One vector is turned by the same rotation once a tick. Each row is the vector after some number of ticks, and that number follows the row.
The counts run from 0 to 425.
[ 91 148 118 127 144  88 153 154 112 123 154 120 145 160  76 141 133 115
 135 196  93 134 136 117 110 133 145 157 112 113  98 116  97 134 155  64
 122 137 164  88 108 162 129 128  71 144] -> 422
[125 199 142 132 139 117 138 164 150 134 116 155 133 150 103 120 124 136
 121 215 131 119 127 116 123 113 116 128 143 157 108 144  97 161 126 142
 144  99 146 100  93 171 117  99  72 133] -> 8
[119 138 169 135 153 129 181 171 140 105 146 174 122 128 129 121  96  91
 125 160  72 144 134 116 101 100  94  95 125 132 102 132  91 142 152 114
 147 137 137 132  82 150 116 114 132 152] -> 45
[174 154 103 116 130 113 162 139  89 135 120 108 155 147 119 144 102 165
 135 149 118 105 173 131 139 125 141 135 143 120  78 117 125 121 174 179
 154 145 150 102  78 179 127  87  91 137] -> 402
[115 141 109 132 127  98 152 190  93 112 156 105 179 148 147 144 144  82
 134 171  42 113 143 101 120 103 143 113 137 103 114 134 118 109 172 118
 119 134 130 129 100 152 112 122 107 159] -> 341
[111 114 133 177 161 126 177 177 145 121 136 113 158 180  81 147 120 121
 145 177 109 146 153 118 133 126 159 118 123  95  83 113  99  99 134 127
 111 129 141  99  88 127 144 143  86 124] -> 348
[134 135 105 111 142 146 143 161 121 164 126 143 139 145 101 136 103  98
 132 208 130 118 141 118 145 111 147 131 106 119  52 140  95 135 159  97
  96 124 146  90  81 143 121 124  72 138] -> 40
[131 201 134 138 104 123 146 177 124 104 125 165 132 118 104 106  87 140
 109 172 104 114 145  94 137  99 108 116 140 139 131 148  93 167 146 116
 192 155 132 145  54 150 123 135 136 128] -> 89
[156 169  95 107 137 105 128 149  92 153 109 116 158 144 109 148  97 142
 134 161 114 141 161 132 140 140 152 152 146 132  84 121 123 155 145 182
 162 149 144  92  77 182 113 104 103 122] -> 401
[122 189 143 123 138  83 142 181 120 141 108 141 101 129 123 151 118 111
 111 160  97 161 159 167 150 150 114 148 141 133 108 147 100 172 143 113
 116 148 116 112  78 126 105  71 142 149] -> 175
[123 111 125 127 156 139 166 178 108 138 137 109 123 160  86 160 121 158
 145 178  98 120 150 111 137 106 179 170 140 111  93 124 100  88 159 152
  88 147 140  81  89 146 136 102 119 129] -> 179
[128 135 150 133 176 111 138 142 101 144 128 175 151 131  83 137 145 109
 151 135 106 133 152 106 117 133 108 127 127 130  87 139  80 151 175 156
 145 136 146  94 104 173  88 107  63 133] -> 189
[122 159 119 103 129 109 126 174 112 110 136 182 167 119 146 130  84 108
 159 171  70 158 110 116 118 121 101 127 154 127  98 140 136 165 162 135
 133 173 113 111  92 154 102 126 100 162] -> 151
[135 144 125 123 111 107 173 154 126  99 136 139 125 116 132 116 116 153
 126 166  84  87 173 132 144  90 139 121 152 122  96  97 133 109 175 161
 157 140 155 112  64 127 139 103  66 146] -> 234
[113 160 124 145 135 144 163 205 152 126 106 138 124 134 111 178 122 116
 154 126  88 141 161 117 110  96 114 115 195 128 126 152  98 124 152 158
 125 147 117 113  82 128 103 112 172 134] -> 68
[108 168 132 135 152 133 185 141 170 126 135 138 122 168  73 118 118  97
 137 170  88 143 153 124  91 143 129 121 131 121 112 161 105 150 155 112
 151 139 133  95  64 155 112 103 125 122] -> 420
[105 159 130 119 148 112 176 150 144 138 151 129 124 171  74 124 125  98
 134 191  89 131 134 119 102 131 139 133 119 113  98 152 108 151 158  84
 144 124 161  98  81 171 119 129 106 132] -> 421
[118  96 144 132 160 117 158 187 121 139 142 160 133 136 135 149 104 128
 145 145  78 179 147 119 120 139 124 153 137 110  98 102  91 120 177 141
  71 163 132 107 100 160 120  77 119 152] -> 181
[148 161 122 159 135 140 178 146 122 100 128 138 138 135  90 120 138  86
 135 128 102 109 174 108 123  94 103  99 109 123 104 151  77 125 181 103
 150 143 125 122  56 120  89 136 114 157] -> 228
[122 138 129 100 116 137 150 160 136 117 108 156 134 124  85 138 125 123
 130 179 119 138 146 130 118  94 131 130 130 139 101 122  80 199 168 135
 131 139 176  95  86 194 107 115 120 161] -> 295
[129 144 118 146 146 143 168 185 100 144 128 132 142 141 153 151 106  87
 146 164  83  93 150  77 108  87 117 101 153 135  97 138 109  84 158 123
 145 143 117 128  89 105 118 133 113 138] -> 3
[118 172 136 120 123 129 147 189  87 131 154 128 135 147 152 118 110 123
  99 217  88 107 123  76 145 108 106 128 148 129 103 129  90 103 140 111
 120 128 129 142  79 137 148  86 104 142] -> 384
[125 170 127 147 142 127 130 195  87 132 152 122 133 150 149 128 102 137
 110 190  89 119 129  81 145 110 129 154 152 115 122 132  94  89 128 104
 118 154 110 134  78 100 135 104 114 127] -> 385
[112 159  98 112 106 101 126 190 136 166 129 139 102 140 104 127 119  94
 119 176 100 140 144 116 135 153 121 128 148 105  94 144  88 169 153  62
 131 128 162 129  57 141 117  96 117 116] -> 239
[108 188 142 168 126 110 154 205 151 139 109 147 150 140 121 156 119 104
 124 126 108 165 145 133 166 140  92  95 160 107 111 143  75 149 133 141
 109 142  98 135  78 144 120 126 144 143] -> 206
[163 163 137 131 127 116 153 188  94 138 116 157 128 102 146 158  97 155
 127 155 118  89 158 120 162  87  97 104 168 133  73 102 104 120 159 163
 135 146 143 113  87 131 138 106 107 148] -> 65
[155 150 132 157 147 120 144 172  59 111 105 140 155 118 120 153 109 166
 129 153 131 117 159 119 153  88 122 146 127 138 105  83  84 102 154 163
 136 169 144 120  96 139 140 112  97 169] -> 329
[139 173 101 116 106 130 136 161  99 158 117 156 112 128 136 134  97 133
  92 128 105 139 169 110 143 169 100 135 134 124 114 120  81 133 154 115
 152 186 145 131  39 126 132  90 135 122] -> 57
[125 137 122  83 103 115 134 191 101 114 107 142 142 121 132 150 106 110
 117 193  81 146 142 121 143 108 175 129 134 132 101 117 111 180 158 157
 129 134 153 119  90 192 117  99 136 151] -> 32
[117 151 133 110 107 131 169 150 100 106 130 128 133 126 120 149 133 164
 108 187  93 135 145 134 165  98 155 154 122 124 115 110  96 105 158 167
 118 179 123  83  63 163 154 114 138 164] -> 361
[141 193  97 113 120 109 139 164 119 121 127 174 148 118 145 126  75 121
 143 172  94 134 127 106 124 112 100 135 143 145 112 140 134 158 172  95
 146 175 120 114  79 140 108 124  88 161] -> 152
[117 214 141 124 130 105 164 160 131 148 130 112 132 149  86 139 149 101
 116 131  94 111 162 114 138 133  97 103 163 109 100 165  87 146 151 125
 154 110 129 115  75 171  98 103 151 131] -> 133
[164 170 108 131 134 109 162 165 117 134 113 125 125 136  86 154  89 132
 157 123 115 109 178 134 118 109 122 133 155 132  98 132 121 153 177 120
 178 158 138 103  55 124  95 125 132 117] -> 27
[177 153 108 172 133 120 155 176 124 130  81 115 137 147  99 140 126 128
 137 152 141 102 188 111 144 107 158 120 105 133 108 136  93 125 167 125
 108 126 136 116  84 113  99 124  75 138] -> 410
[105 151 126 131 114 135 130 186 121 141 109 125 152 148 110 142 138 124
  92 192 113 151 155 113 148 135 161 135 133 124 117 108  64 152 124 172
 139 122 157 131  89 184 142  93 107 133] -> 200
[143 170 124 138 126 157 155 189 112 129 118 175 118 119 131 129 108 133
 119 165 124 110 136  83 141 105  88 126 125 153 117 135  61 127 172  90
 101 156 130 135  81 135 120 104 126 172] -> 184
[111 167 114 151 140  94 142 157 105 108 145 103 159 157  58 154 148 133
 159 134  84 148 164 117 142 135 158 148 141  94 119 139 102 134 161 132
 147 145 131  89  62 129  97 145 113 112] -> 92
[101 136 126 130 146 110 126 162 109 111 113 151 164 136  84 137 143  77
 134 183 104 167 152 149 148 106 146 146 128 115  89 120  86 185 117 154
 152 146 140  92  84 134 110 132  76 133] -> 231
[120 184 118 138 109  72 166 190 143 121 158 146 133 133 143 141 112 133
 129 154  67 119 137 105 133 130 105 113 159 109 117 116 131 127 171  98
  97 133 133 121  98 157 135 110 110 170] -> 278
[145 175 126 143 116 117 147 171 115 127  83 141 133 146 131 165 149 141
 120 188 116 115 168 101 141 113 176 142 120 151 139 129 102 111 157 153
  98 152 142  89 110 164 126  94  84 166] -> 73
[147 140 130 138 147  96 160 179 125 161 114 116 111 142 109 142  98  88
 128 113 106 153 177 146 132 157 105 110 115 105  78 135  83 159 173  96
 136 136 146 127  77 135  90  91 138 128] -> 101
